In the data rows, 50 means zero.
Here are some points:
[19 44 26 66 46 35 66 82 64 65 51 74 50 58 12 69  0 55 66 79 61 52 45 79
 12 53 63 35 63 61 46 57]
[62 57 59 45 36 34 29 37 43 45 48 46 53 48 60 50 57 30 30 38 62 57 54 39
 62 46 63 50 39 47 60 56]
[61  0 57  0 37 99  0  0 11 36 26  0 32 17 77 16 99 72  0  5 78 99 99 26
 99 37 55 62  0 12 56  7]
[52 46 59 34 48 56 26 13 36 42 29 14 42 46 57 43 89 63 30 26 45 71 71 44
 80 39 46 51 35 54 59 25]
[59 42 32 39 55 60 46 41 47 47 43 38 48 50 61 55 63 51 45 29 41 40 42 47
 68 72 68 61 54 47 44 52]
[54 46 59 30 43 40 28 22 35 36 30 20 39 51 63 66 85 72 45 36 46 53 52 57
 80 66 73 56 41 44 49 34]
[38 35 51 52 56 49 64 59 66 41 40 41 52 53 36 33 29 51 44 45 42 50 54 43
 39 32 27 33 35 40 46 37]
[68 49 50 56 34 59 57 55 86 73 46 47 47 40 59 70 47 57 42 59 62 57 52 37
 27 43 41 55 72 37 53 66]
[39 36 41 54 57 51 46 42 58 50 52 48 56 53 52 37 48 51 65 62 61 48 51 55
 66 59 56 43 35 44 47 47]
[51 90 93 92 47 60 75 64 99 69 52 74 52 37 54 61 50 36 49 84 31  3 17 22
 18 64  1 55 96 58 46 62]
[55 43 42 35 36 55 44 31 40 34 39 39 58 47 57 52 52 53 33 25 36 39 47 36
 42 45 53 62 59 61 59 61]
[57 55 45 30 53 21 37 47 34 48 50 50 51 67 66 58 67 46 48 47 55 65 55 61
 66 49 46 40 49 41 51 43]
[56 40 60 25 51 72 22  2 11 40 37 10 39 43 72 30 99 66 37 24 24 39 54 42
 99 58 56 63 18 47 51 21]
[38 48 46 50 69 51 36 41 28 41 53 46 60 64 52 32 48 49 61 58 52 59 48 57
 63 35 51 63 56 59 38 33]
[15 74 89 70 31 57 99 99 69 65 63 81 35 39 14 79 63 68 88 98  4  0  9 41
  8 84 40 52 74 99 34 45]
[45 40 63 51 30 38 37 49 54 44 38 64 66 56 53 58 57 49 48 50 66 46 46 29
 36 44 52 51 46 38 42 33]
[66 72 66 60 48 39 37 51 53 52 81 68 59 48 81 54 47 40 48 40 34 41 42 53
 51 59 35 43 32 36 35 66]
[48 48 46 45 33 46 56 46 50 49 50 50 47 53 61 52 56 46 48 42 49 41 53 46
 59 40 53 52 57 64 71 59]
[43 53 51 62 47 37 47 61 53 39 39 41 36 37 53 42 39 47 55 51 38 37 43 47
 36 37 28 31 47 50 43 48]
[38 27 35 26 64 76 51 22 41 42 61 39 44 32 53 17 45 45 34 29 57 68 73 61
 91 55 57 48 22 61 51 41]
[42 69 38 69 73 12 77 99 66 53 66 99 72 78 25 73 21 36 87 71 32 23  9 70
  0 83 43 39 78 46 26 64]
[90 72 33 91 38 27 41 53 99 73 33 58 47 55 57 82  0 43 24 51 66 75 61 70
 28 51 31 27 81 31 72 99]
[22 74 60 57 39 51 80 99 53 43 40 59 31 37 21 65 80 66 88 70 20  0 20 50
 27 72 52 51 51 66 25 41]
[49 22 56 22 37 87 26  0 36 40 34  0 30 25 80 30 90 72 24 22 64 67 73 40
 99 32 70 50  3 39 61 22]
[29 46 65 80 26 68 76 54 88 64 35 49 32 28 52 96 11 82 51 78 77 43 58 61
  0 29 54 38 74 65 52 49]
[50 63 62 60 37 70 52 38 66 57 38 41 43 36 64 66 61 66 52 50 35 17 43 39
 40 48 47 66 72 69 48 52]
[57 59 54 69 64 34 39 60 54 82 60 68 51 53 27 50 50 30 42 58 35 73 41 56
 39 65 49 42 58 29 45 54]
[30 31 57 43 56 49 32 30 34 51 50 39 37 34 32 25 58 62 43 46 55 78 79 56
 56 36 54 55 36 50 54 24]
[60 61 55 58 52 53 73 62 67 44 35 59 71 70 53 61 39 38 42 68 63 55 36 47
 50 63 48 50 80 53 56 55]
Here are 16 more points, each followed by its number:
[62 59 26 97 52 33 46 61 79 60 45 67 58 52 60 76  8 49 47 61 67 70 38 53
 25 51 51 19 72 21 62 89] 0
[43 48 37 65 34 38 67 78 82 61 37 76 50 61 44 96  0 68 81 99 77 48 53 68
  0 25 62 47 76 59 41 60] 1
[74 77 62 63 49 51 64 76 56 51 53 57 50 52 46 56 41 44 46 39 38 38 56 59
 42 58 51 54 49 47 51 71] 2
[35 40 30 75 35 41 67 82 72 79 59 88 29 26 10 96  0 57 65 94 73 37 34 63
  0 30 65 33 62 55 64 82] 3
[40 41 63 64 19 69 60 35 89 78 41 39 19 23 61 89 34 51 24 50 51 26 60 45
 29 37 51 38 59 42 57 48] 4
[66 55 48 40 53 73 54 48 46 49 52 52 59 60 63 37 55 38 38 33 50 53 57 51
 83 47 61 50 47 56 65 56] 5
[68 51 61 26 57 66 31 18 15 24 45 13 44 44 76  7 75 44 35 18 38 57 79 49
 99 41 48 63  9 44 42 33] 6
[42 39 32 25 51 55 44 26 25 38 56 66 65 60 53 40 47 42 31 38 63 63 61 50
 62 30 43 39 12 35 32 37] 7
[ 3 57 63 59 54 51 78 99 62 58 60 69 34 59 34 88 61 58 72 63  0  0 27 62
  7 64 36 65 73 92 30 24] 8
[67 60 69 58 52 55 56 49 48 42 30 37 50 55 62 54 61 60 57 53 57 51 52 43
 48 39 53 47 46 49 62 65] 9
[86 56 33 44 55 35 50 49 55 50 60 59 62 54 45 30 32 34 54 46 74 75 60 55
 41 39 37 31 51 38 67 91] 10
[51 54 45 42 48 34 45 60 40 52 45 48 36 58 41 54 48 39 44 45 48 41 71 62
 53 51 47 40 46 44 65 50] 11
[54 57 60 61 36 45 48 42 78 67 53 48 45 42 66 60 42 34 49 63 70 56 42 29
 31 40 39 50 60 51 50 61] 12
[29 40 19 74 54 52 89 99 63 53 47 76 44 45 18 89  0 40 59 68 46 26 29 72
  0 39 54 34 85 74 57 66] 13
[58 37 36 16 64 50 42 27  6 30 39 32 47 60 40 30 62 61 52 42 62 85 55 49
 69 32 66 46 12 27 40 30] 14
[47 19 26 21 71 39  9 21  0 26 44 32 53 56 44  1 47 55 53 18 70 89 70 64
 73 29 73 43 13 51 60 41] 15
Which two of these numbered points are nearest to each point below, looking only along the 3 directions in which the first points spread most? Their numbers follow each, nearest first.
[31 53 36 77 80 36 85 99 53 40 65 97 84 82 40 65 26 32 72 66 43 40 24 50
 13 73 56 49 71 47 24 54] > 13 3
[41 46 38 57 50 40 61 76 67 70 56 68 52 57 27 73  0 41 53 70 60 48 47 75
 18 45 58 41 71 55 48 52] > 1 3
[29 54 51 89 42 34 74 96 82 71 49 68 40 63 36 91  0 59 74 83 73 47 54 77
  5 50 70 44 74 59 50 59] > 3 1
[26 34 43 68 27 57 79 77 82 64 56 75 44 35 39 92  0 67 64 82 72 38 50 61
  0 25 68 34 68 60 65 61] > 1 3
[31 44 48 54 47 39 42 43 50 49 54 52 63 58 50 46 35 28 41 59 52 47 47 54
 65 71 53 53 63 52 46 40] > 11 2
[24 77 77 55 40 52 90 99 70 55 70 82 41 42 15 68 67 66 92 90 23  2 29 56
 23 70 57 65 77 80 19 33] > 8 13
[41 56 50 61 52 43 65 74 64 57 59 58 44 41 46 53 21 58 75 60 39 28 34 53
 25 52 46 34 35 40 30 54] > 2 11
[39 40 48 50 59 60 48 46 39 43 42 32 35 40 57 47 62 52 43 32 53 61 69 62
 74 55 47 49 44 63 53 48] > 5 9
[23 74 88 55 25 47 99 99 72 62 55 88 32 31  0 64 57 58 95 94  5  0 20 54
  5 86 58 73 93 93 31 37] > 8 13
[48 42 58 62 69 71 55 39 46 46 57 55 77 69 51 30 34 48 53 51 58 47 50 45
 44 39 51 58 53 51 54 50] > 11 9
[68 72 57 46 34 53 42 48 48 41 19 20 32 44 44 54 68 73 59 54 52 62 57 58
 60 53 57 62 50 59 57 62] > 9 5
[40 17 29 40 57 39 27 28 23 32 50 47 60 40 40 36 54 62 46 31 46 71 55 57
 61 42 63 50 37 39 51 42] > 7 14
[51 25 82  1 52 99 32  0  0 20 38  2 36 14 45 16 99 87 37 21 67 62 85 33
 99 41 51 63  0 57 36  5] > 6 14
[34 54 47 64  5 34 61 67 92 72 38 62 35 53 67 99  0 65 48 83 80 24 48 59
  0 38 72 41 60 44 33 60] > 1 3
[35 29 22 34 59 45 48 37 42 42 48 42 53 59 53 39 41 39 43 40 50 59 48 65
 65 54 60 48 43 55 51 50] > 7 5
[92 76 76 69 21 66 72 67 99 84 48 58 59 51 67 84 37 47 14 66 57 45 52 33
 19 48  0 45 76 42 56 84] > 4 12
[ 6 67 29 73 52  5 78 99 54 52 60 89 40 69 26 71  0 39 99 99 53 25 33 93
  1 67 86 64 99 86 27 50] > 13 3
[72 66 25 81 42 25 48 59 99 82 39 52 56 71 85 94  0 30 31 46 65 67 47 48
  0 36 42 28 87 22 67 85] > 0 1
[ 7 79 64 76 52 39 80 99 36 52 69 99 34 52  0 63 40 47 99 87  1  0  0 63
  0 63 46 72 85 97 19 44] > 8 13
[36 41 52 50 54 55 50 38 38 48 54 49 59 58 39 35 32 49 51 63 55 65 49 55
 46 33 45 31 28 30 39 29] > 11 5
[47 32 47 42 57 50 28 28 29 50 51 29 42 43 45 23 47 53 47 33 73 79 63 40
 64 35 70 47 20 51 62 46] > 7 14
[57 52 45 53 58 50 41 36 27 38 54 62 80 69 60 48 34 26 29 41 71 85 55 51
 39 38 49 42 48 42 56 53] > 10 11
[27 32 39 65 26 59 74 76 85 59 38 55 40 41 47 98 13 77 69 81 90 48 58 44
  0 18 56 31 69 68 60 51] > 1 12
[58 40 33 61 46 44 39 38 60 53 61 65 63 57 63 64 17 28 19 48 52 52 41 58
 62 65 55 40 51 47 70 70] > 10 11
[59 60 64 48 64 58 51 48 43 47 61 43 45 37 42 30 58 35 36 43 71 92 66 52
 68 53 55 56 39 57 60 49] > 5 7
[69 68 83 58 16 75 69 51 91 70 59 71 57 38 45 83 73 72 46 74 34 18 56 35
 28 61 22 65 72 39 28 51] > 4 12
[37 25 55  7 33 81 43 11 26 42 59 26 53 36 53 16 93 67 34 31 58 64 57 17
 87 40 58 62 13 57 45 15] > 6 14
[55 43 32 44 63 36 31 48 28 28 34 27 38 57 68 44 46 32 37 21 37 51 39 56
 63 56 40 46 34 48 48 64] > 7 5
[53 11 59 14 16 87  4  0 33 54 31  0 20  1 73 11 92 86 26 39 81 85 86 32
 99  9 64 57  0 37 67  8] > 6 14
[60 65 33 99 54 37 49 63 99 77 41 63 53 47 45 60  0 40 44 53 60 67 45 65
 15 43 32 21 77 38 69 95] > 0 1
[45 39 28 27 59 41 40 46 17 29 49 48 52 50 36 10 58 41 67 37 53 67 50 42
 56 46 59 68 41 49 39 31] > 7 14
[47 37 41 41 58 32 26 15 13 35 73 53 53 44 34 27 57 53 56 36 64 71 52 44
 61 43 58 33  9 27 46 34] > 7 14
[47 34 38 30 53 65 55 28 45 48 48 28 42 42 33 36 54 50 26 29 36 53 56 53
 59 33 35 45 37 46 49 30] > 5 7
[55 32 67 16 33 87 11  0 17 49 46  9 39 12 56 22 99 76 11  8 67 72 86 24
 99  5 58 44  7 33 55  8] > 6 14
[48 39 41 34 89 76 53 38  0 27 33 25 51 69 37 23 51 58 44 41 66 97 74 60
 78 13 58 24  6 45 58 39] > 14 15
[37 44 41 90 40 48 73 76 87 59 39 59 39 39 34 98  0 68 56 66 54 25 49 71
  0 40 67 31 69 67 65 73] > 1 3
[51 32 50 28 53 51 33  0 34 41 41 23 52 58 73 42 57 45 32 43 78 86 67 53
 63 44 60 58 41 44 52 36] > 7 14
[61 68 53 49 40 54 61 63 59 47 35 30 22 39 57 60 52 53 48 36 31 30 54 58
 67 56 56 58 55 53 49 60] > 9 2
[66 64 85 65 38 82 75 54 72 68 58 58 49 38 59 71 65 66 45 54 27 21 44 21
 23 50 22 49 46 37 41 61] > 4 12
[56 66 76 75 25 62 48 30 86 73 45 65 62 49 71 69 30 34 17 58 50 36 47 32
 27 32 26 50 82 75 62 59] > 4 12
[60 42 30 58 61 56 63 75 69 59 27 48 50 62 62 59 11 26 33 48 55 72 56 63
 33 60 71 58 69 48 67 73] > 10 0
[63 51 45 31 61 71 38 26 26 33 34 16 48 59 78 26 71 60 63 56 81 97 90 73
 99 56 75 66 39 49 52 45] > 14 6
[15 69 67 77 61 29 93 99 60 45 52 81 25 48  1 84 49 63 99 99 13  0  0 47
  0 62 43 54 93 99 60 63] > 8 13
[44 33 48 23 51 74 25  3 10 37 57 15 44 36 65  9 91 59 43 23 40 61 68 39
 87 42 49 66 21 56 52 21] > 6 14
[50 39 52 48 44 44 39 39 50 52 55 40 47 47 52 59 70 59 38 23 42 55 67 59
 72 49 45 34 13 34 49 52] > 5 7
[57 62 56 55 54 36 45 54 43 67 43 54 49 55 32 46 52 40 52 61 62 74 53 47
 42 40 37 36 52 32 44 43] > 11 2
[12 87 54 70 53 18 78 99 44 48 60 94 41 60 14 71 41 61 99 92 11  0 11 74
  0 68 66 66 96 94 28 46] > 8 13
[50 88 60 82 59  2 52 99 69 75 87 99 65 75 24 64 30 24 83 82 24 24  3 54
  8 86 32 62 95 59 34 66] > 13 3
[67 88 46 66 62 34 75 99 54 56 73 95 67 71 33 57 61 37 72 56 13 37 28 52
 16 63 22 52 98 46 32 73] > 13 3
[45 56 68 29 48 63 31  8 24 35 50  7 36 22 58 14 94 52 40 19 43 60 85 52
 99 41 56 61 19 40 34 13] > 6 14
[44 59 61 71 48 27 18 35 48 47 68 63 54 38 58 34 35 24 43 35 56 58 56 44
 42 54 40 55 54 60 57 61] > 11 5
[47 26 36 20 74 42 16 18  7 31 70 34 52 40 49  4 78 49 49 15 32 56 35 36
 98 68 74 59 17 44 50 34] > 14 6
[58 58 58 68 41 27 40 37 46 57 59 71 53 47 39 59 40 42 51 45 36 30 36 41
 31 57 55 51 69 57 62 72] > 2 12
[41 28 48 16 49 67 42 34 39 51 58 20 47 38 76 30 99 46 33 19 54 62 78 50
 99 50 58 70 27 56 41 24] > 6 14
[29  0 12 20 99 70 30 16  0  0 44 30 53 64 54  9 36 47 55 24 96 99 84 69
 92 27 93 32  0 44 56 30] > 15 14
[74 72 62 70 39 61 61 64 86 71 44 40 36 36 42 46 30 56 51 56 57 49 56 37
 41 32 48 50 71 40 55 67] > 12 4
